One turn moves every row onto another: examples first, then more rows asked:
sarub: [-37  11  -6   8   6  10 -55 -15  40  -6  26  10]
gul: [  9 -24  46  -3  25 -11 -48  -4 -32   9 -20 -43]
Kito: [  0   0  38  53   9   0 -12  37  59   6   5   9]
muro: [ 11 -22  19  11  -8  56 -13  22  24 -17 -55 -31]
bil: [ 25 -21  12  25 -45  18 -12  21 -15  30 -21  26]
dogor: [ 28  -9  -6 -22   3  -2 -20   6 -17  -8 -55  23]
biru: [-13 -31  25  25  19  -5 -16  -3  12  13  55 -48]
gumiz: [-40 -35  10  35   8  23   7   0  35 -30 -22  20]
Ris: [ 40  12  28  -3  15  41   4  14  28 -27  13 -20]
voga: [-25 -28 -22   6  47  35  13  16 -17  18  12 -46]
Rala: [ 12 -13  -1  20  23 -35 -31  38 -14  45  22  21]
kitap: [-14   9 -31  44  -6  -7 -36  65  13   7  -5 -37]
bofiv: [ -5   2   4 -35 -14  33 -18 -13 -30   3  -6 -46]
moniv: [-39  28  -3   6  21 -22 -12  39 -26   9 -28  15]
fasi: [  9 -35 -35  29  43 -20 -13 -17  30  30 -13 -23]

Ris turns into gul
gumiz turns into voga
kitap turns into sarub
And these:
muro turns into bofiv
Kito turns into biru

One turn moves every row onto another: examples first, then more rows asked:
Doz: [-42  -6  -2   2   9  41 -11  -7 -37   2  49  12   2   7]
girum: [-67  24  -4  -8  20 -44 -10   0 -19  26 -26  32 -17 -50]
Vokig: [-19  14  -2 -26  -1  37  26 -11  41   5  32 -33 -13   2]
ged: [-58  21  30  26   3  24  13   6  46  61 -11 -22 -22 -22]
Gef: [ 30  24 -20 -44  46  18   7   3   6  13 -30   0 -15 -16]
Pizof: [ 14  31  21  11  39  -8   2  -2  20  66 -55   4 -24 -29]
sona: [-19  25  25 -46 -10  27  21  18  -9  -9 -28   7  35   1]
sulel: [-31  35 -21 -26  -6 -40 -14   5 -35   0 -11  41  -7 -17]
dob: [ 18  13  37 -31  -4   3   8 -18  -7 -21  -1  11  30  24]
Razu: [-44  16 -19 -28   4  56   8  33  17   8   1 -13 -10   1]
sosis: [-47  14  43  41 -18  13  10 -30  -5  53  38  -5  -5 -12]
fumo: [-57  -7  56  13  48   2 -13   2  -4  30 -49  21  14 -25]
roz: [  0  24  38 -45 -13  14  34 -13   8 -12  -8  -7  32   2]
nav: [-40  14   1   5  27 -61 -26 -23 -23  17  -8  41 -20 -30]
viraz: [ 17  30  20  13  41  -9  -5  -2  16  64 -55   9 -25 -24]
Nivop: [-20   8  40  42   8   0   0 -31  49  49  17 -19 -27   2]
kubiz: [ 22  29  22  14  41 -12  -4  -8  18  63 -50   7 -25 -22]
Mame: [-57  11  17  40  17  25 -25  32  14  56 -24  10 -22   1]
vob: [-22  42  -5 -37 -19 -48  23 -31  -2   4  10   7  -9 -33]
fefo: [-30  -9  73  15  43 -17   6 -44  21  27 -19   0  10 -23]
vonat: [ 32  24 -18 -45  43  16  13  -3  12  13 -26  -5 -15 -17]
Dutus: [-33  19  12  -2  18 -68   1 -50   1  19   6  17 -21 -41]
Rebis: [-52   4   6 -13  -3  44  23 -20 -14  11  53 -15   4 -16]
ruvo: [-19  -1  27  56  22   1 -39  -5  16  44   2  13 -28  24]
bifod: [ 35  22 -19 -41  47  15   4  -1   5  11 -26   3 -15 -11]
Gav: [-17   1 -20  -6  17  41 -28  26  -4  -4  13  12 -13  33]
Namet: [-68  19  36  35 -19  27  11  -6 -12  60  19  -2  -2 -21]
Foza: [-33  -5   7   0   4  32   4 -32 -21   2  65  -3   0   2]
Lusag: [  0  15  25 -32   0  16  -5  14 -25 -17 -22  25  32  23]
Fik: [-31 -16  64  25  52 -16 -20 -24  -1  22 -29  24  11  -8]
Fepem: [ 36  22 -16 -42  45  13   9  -6   9  11 -23  -2 -16 -12]
ved: [-62  12  31  46 -10  25 -13   3 -29  53  16  17  -3  -5]
Sanum: [ -7  31  -9 -22  -7 -57  -6 -28 -21  -5  12  30 -10 -11]
daz: [ 19  30  24  11  39 -11   2 -10  22  64 -50   2 -25 -26]
Fite: [  9   0  -4  -5  12  22 -10 -19  21  -8  43  -8 -17  33]
fitog: [-62   2  -4  -9   2  52   5   3 -31  11  39   2   5 -12]
mumot: [-41   7  39  52  -9  10 -14 -22 -22  48  35  13  -6   4]
Pom: [-57   0  66   4  39   0  15 -18  19  34 -39  -2  14 -40]
zovuf: [-62  28   6 -16  11 -49  17 -27   4  29 -11   9 -18 -63]
kube: [-45  46 -17 -41 -17 -33  17   4 -16   9 -13  19  -5 -40]

girum turns into sulel
dob turns into fefo
ged turns into Razu
And these:
mumot turns into Foza
Fepem turns into daz

